(in the rows, 128 means zero)
Each path below is one point turned by a fixed rotation once a step. After each direction that follows a path, write how fast that rotation turns it, in degrees each step (0 if it stays still).
Each turn is a multiple of 5 degrees from 10 to 175, or 0.
Each row of a path follows its step; steps can be skipped.
Path 1:
step 1: 133, 125, 123, 128, 145, 147, 138, 128, 103, 158, 142, 101, 139, 138, 121, 134, 122, 136, 135, 132, 147, 97, 135, 84, 106, 107, 91, 115, 83, 77, 136, 141, 141, 131, 114, 109, 107, 139, 137, 105, 99, 138, 119, 100, 172, 151, 126, 117, 95, 144, 127, 118, 123, 127
step 2: 142, 122, 120, 136, 121, 134, 113, 97, 115, 147, 129, 117, 152, 138, 142, 142, 136, 122, 135, 100, 91, 102, 146, 106, 146, 114, 133, 158, 89, 138, 118, 130, 167, 117, 117, 127, 131, 154, 113, 108, 76, 167, 132, 111, 153, 110, 102, 161, 127, 155, 107, 131, 129, 95
step 3: 125, 135, 116, 113, 131, 125, 106, 90, 136, 151, 138, 153, 117, 135, 151, 129, 100, 110, 122, 134, 93, 122, 130, 89, 90, 146, 133, 146, 129, 147, 187, 119, 135, 132, 103, 136, 153, 107, 118, 98, 93, 120, 135, 101, 172, 122, 111, 128, 138, 134, 141, 103, 132, 113
step 4: 130, 131, 140, 149, 151, 136, 135, 91, 127, 137, 156, 121, 120, 173, 143, 155, 102, 115, 147, 110, 130, 72, 150, 147, 83, 147, 130, 114, 114, 108, 157, 153, 113, 114, 123, 165, 136, 131, 107, 119, 109, 119, 121, 105, 108, 112, 134, 110, 112, 153, 127, 109, 131, 110
step 5: 131, 132, 144, 136, 114, 118, 124, 83, 120, 142, 120, 141, 141, 138, 134, 137, 165, 119, 129, 132, 153, 99, 128, 121, 93, 122, 153, 140, 81, 133, 109, 177, 150, 101, 108, 145, 156, 130, 107, 106, 132, 109, 95, 130, 134, 158, 130, 124, 163, 166, 117, 115, 124, 132
step 6: 124, 138, 129, 105, 124, 109, 118, 117, 111, 148, 129, 126, 146, 143, 144, 112, 153, 126, 116, 92, 149, 129, 151, 132, 73, 66, 139, 105, 141, 96, 166, 134, 160, 116, 117, 122, 144, 128, 132, 81, 107, 113, 132, 118, 134, 144, 134, 160, 143, 136, 143, 123, 132, 120
step 7: 109, 115, 126, 148, 120, 116, 118, 116, 142, 132, 153, 107, 125, 176, 140, 139, 154, 126, 172, 119, 122, 92, 136, 156, 112, 82, 123, 153, 121, 116, 153, 133, 151, 133, 138, 132, 126, 100, 132, 89, 117, 127, 124, 107, 179, 124, 122, 134, 106, 134, 130, 160, 97, 149
step 8: 150, 139, 127, 85, 141, 121, 122, 83, 150, 135, 122, 110, 127, 159, 164, 134, 154, 90, 148, 122, 109, 100, 131, 136, 140, 118, 150, 151, 93, 167, 129, 130, 139, 128, 130, 121, 144, 132, 152, 117, 141, 121, 155, 103, 156, 155, 151, 140, 110, 157, 151, 129, 147, 118
step 9: 145, 141, 143, 93, 92, 127, 124, 107, 163, 160, 148, 127, 151, 129, 151, 120, 126, 66, 127, 117, 125, 113, 130, 121, 105, 107, 113, 105, 129, 123, 164, 154, 125, 133, 113, 151, 125, 117, 140, 152, 142, 114, 106, 105, 146, 104, 105, 136, 117, 158, 149, 130, 158, 139
step 10: 123, 139, 170, 118, 122, 123, 104, 108, 100, 133, 142, 119, 130, 164, 137, 160, 133, 112, 164, 124, 155, 126, 140, 93, 103, 138, 116, 131, 126, 73, 125, 154, 118, 115, 143, 157, 161, 130, 146, 139, 141, 152, 122, 122, 160, 141, 111, 139, 109, 162, 131, 160, 144, 125
step 11: 147, 155, 163, 116, 107, 109, 143, 111, 138, 117, 138, 125, 110, 129, 142, 168, 165, 147, 138, 128, 120, 117, 115, 106, 156, 82, 131, 119, 112, 110, 146, 133, 151, 106, 138, 148, 155, 138, 125, 99, 106, 145, 140, 127, 147, 137, 105, 124, 158, 164, 131, 119, 173, 126
Directions:
129, 131, 134, 129, 127, 124, 124, 126, 130, 128, 124, 126, 128, 124, 125, 125, 127, 131, 138, 129, 133, 121, 134, 129, 131, 133, 128, 130, 128, 142, 121, 129, 133, 133, 120, 130, 138, 129, 121, 123, 135, 140, 134, 140, 131, 135, 126, 128, 126, 133, 119, 138, 127, 123
130
123, 127, 143, 124, 128, 124, 127, 129, 131, 122, 126, 126, 129, 127, 125, 129, 140, 125, 126, 127, 129, 128, 118, 122, 136, 125, 131, 122, 136, 128, 132, 133, 121, 127, 127, 126, 122, 127, 126, 139, 125, 136, 132, 130, 135, 126, 137, 125, 124, 130, 134, 140, 136, 131
25
129, 131, 124, 130, 131, 135, 127, 130, 124, 132, 122, 128, 124, 129, 123, 128, 136, 134, 136, 134, 131, 119, 128, 130, 131, 135, 121, 132, 138, 131, 125, 137, 140, 117, 135, 124, 127, 137, 133, 131, 130, 125, 133, 123, 133, 117, 129, 126, 134, 134, 136, 123, 128, 128
120
134, 132, 121, 132, 127, 130, 123, 130, 123, 117, 119, 127, 129, 121, 121, 129, 131, 126, 137, 126, 130, 127, 123, 130, 122, 114, 130, 131, 127, 126, 129, 128, 136, 130, 118, 129, 118, 117, 134, 130, 130, 132, 134, 121, 121, 135, 130, 123, 126, 127, 132, 127, 120, 124
55
127, 127, 121, 120, 130, 133, 117, 123, 136, 127, 129, 122, 133, 123, 124, 131, 126, 128, 125, 121, 120, 132, 136, 134, 133, 130, 125, 135, 122, 134, 127, 124, 127, 130, 124, 119, 126, 125, 131, 126, 120, 126, 130, 134, 139, 117, 133, 126, 115, 130, 134, 127, 123, 128
65
125, 136, 125, 125, 125, 122, 122, 136, 130, 136, 125, 143, 135, 130, 118, 124, 133, 127, 131, 132, 126, 131, 131, 136, 119, 132, 127, 121, 133, 126, 139, 131, 125, 140, 123, 126, 129, 131, 129, 129, 128, 131, 132, 126, 133, 125, 124, 131, 125, 119, 125, 120, 135, 127
120
129, 123, 126, 136, 125, 136, 123, 134, 130, 127, 127, 126, 124, 128, 127, 126, 128, 121, 130, 125, 140, 124, 131, 130, 132, 123, 124, 127, 130, 128, 133, 134, 122, 136, 137, 142, 119, 136, 122, 127, 124, 132, 120, 127, 128, 120, 131, 134, 119, 131, 122, 128, 118, 126
135
